(in the rows, 128 means zero)
One turn sends every row of this set to another row. A few are shown first. Where does it send the rows asked after them?
dizad: [133 133 136 150 127 118 154 126 115 144 111 142 154 138 128 143 133 111
 133 142 145 116 127 154 109 104 114 111 151 131  95 116]
narem: [130 143 139 142 123  98 114 123  97 152 103 134 141  97 136 121 112 120
 129 145 140  71 132 139 121 122 101 117 128 168 158 120]
buva: [136 143 131 148 112 104 159 126 111 155 115 148 160 119 135 136 134 128
 120 152 149 125 135 142 106 142 111 121 132 152 175 117]
folu: [136 148 118 139 121  89 156 117 123 129 127 134 167 105 153 154 148 107
 154 106 147  91 130 158 100 129 126 117 133 156 135 112]
sufid: [125 151 135 144 125 132 158 130 117 135 120 136 155 104 171 141 121 131
 137 120 143  60 145 141 137 131 122 111 108 132 137 114]
siko: [138 143 132 144 127  79 174 118 116 140 117 152 151  97 140 136 138 103
 133 128 142  82 122 147  97 137 111 117 122 166 112 115]
sogak: [135 164 129 140 106 109 138 118  95 165 102 148 139 127 142 132 141  93
 133 139 144  87 134 150 113 118 103 113 125 166 162 113]
neb: [135 161 117 147 107 107 155 128 107 143 109 115 143 115 128 135 136 128
 120 110 149  91 145 167  98 121 116 101 120 121 121 112]
ridem: [136 135 119 138 104 147 135 127 111 135 119 132 145 120 150 138 114 100
 131 120 153 118 134 165 125 111 129 113 131 149 107 126]
Teg: [125 147 135 166 119 123 163 119 123 137 124 143 150 109 158 153 118 130
 135 122 144  71 147 147 133 131 126 110  98 143 131 105]
von: [131 130 147 160 122  90 122 110 112 152 116 124 160  95 138 141 112 122
 146 157 137  91 142 134 117 135 110 126 134 165 148 112]
delo: [132 135 133 135 132 125 149 136 111 143 117 144 151 133 133 126 137 113
 126 145 146 100 126 149 110 104 106 113 154 124  99 131]
busot: [125 150 134 141 117 110 129 114 107 157 127 135 162 118 155 138 149 111
 142 166 135  83 145 138  96 143 102 140 143 150 149 121]
Vasiv: [141 126 136 148 104 142 145 119  99 149 108 174 155 112 124 134 105 114
 135 140 144 112 128 139 125 121 131 132 131 145 143 119]
somu: [134 148 116 119 134  94 158 136 114 123 124 148 155  98 149 128 146 122
 124 116 147  76 119 151  98 133 112 121 131 150 140 133]
Futik: [137 136 131 144 102 147 123 111  94 151 112 166 150 116 136 135 114  96
 148 133 138  89 134 142 126 112 130 132 132 146 137 120]
folun: [138 149 128 149 113 102 168 126 115 147 115 109 159 104 133 135 135 129
 127 130 145  99 152 151  94 139 116 105 129 114 112 113]
fodok: [133 157 123 146 115 106 149 123 107 149 124 113 146 109 135 125 142 119
 124 127 140  71 153 155  94 130 107 104 125 118 106 128]
Zipak: [137 128 129 131 114 118 146 141 100 121 117 125 158  89 128 134 137 122
 128 159 151  84 120 138 112 114 119 128 106 153 165 111]
tipom: [136 126 134 145 110 115 139 123 107 129 128 112 170  91 139 148 144 102
 157 156 146  82 134 137 114 112 127 121 111 154 156 107]
Sib: [137 128 137 154 109 107 147 125 100 136 117 131 147  92 122 136 137  99
 136 162 145  76 125 138 115 110 116 115  95 169 144 105]
sak: [135 136 133 146 119 100 120 126 110 143 108 125 158 100 138 136 112 133
 136 131 150 103 135 145 124 122 116 113 132 160 180 117]
rudoz: [135 125 131 147 110 137 152 125 115 139 119 136 150 111 144 134 107 110
 123 145 148 126 134 152 117 129 123 124 131 149  89 123]
Gaf: [132 138 125 141 125 127 139 130 115 139 120 138 153 142 135 140 140 111
 135 128 149 107 129 158 113  94 115 108 154 126 110 127]
gad: [134 124 135 139 112 146 129 118 102 145 123 165 164 107 138 133 114 115
 146 151 136  96 135 132 119 129 129 146 143 134 137 130]
libu: [130 132 125 125 115 148 131 133 106 135 125 133 145 111 155 120 116 107
 124 140 146  98 134 152 118 122 117 127 138 141  93 139]
moniz: [123 148 140 150 127 124 168 128 114 134 112 144 151 101 160 143 113 141
 125 136 139  66 139 141 129 139 118 125 104 136 124 103]

folun goes to neb
Teg goes to sufid
Futik goes to gad
Where do these go?
sak goes to narem
libu goes to rudoz
buva goes to sogak
siko goes to folu
Zipak goes to Sib
dizad goes to Gaf

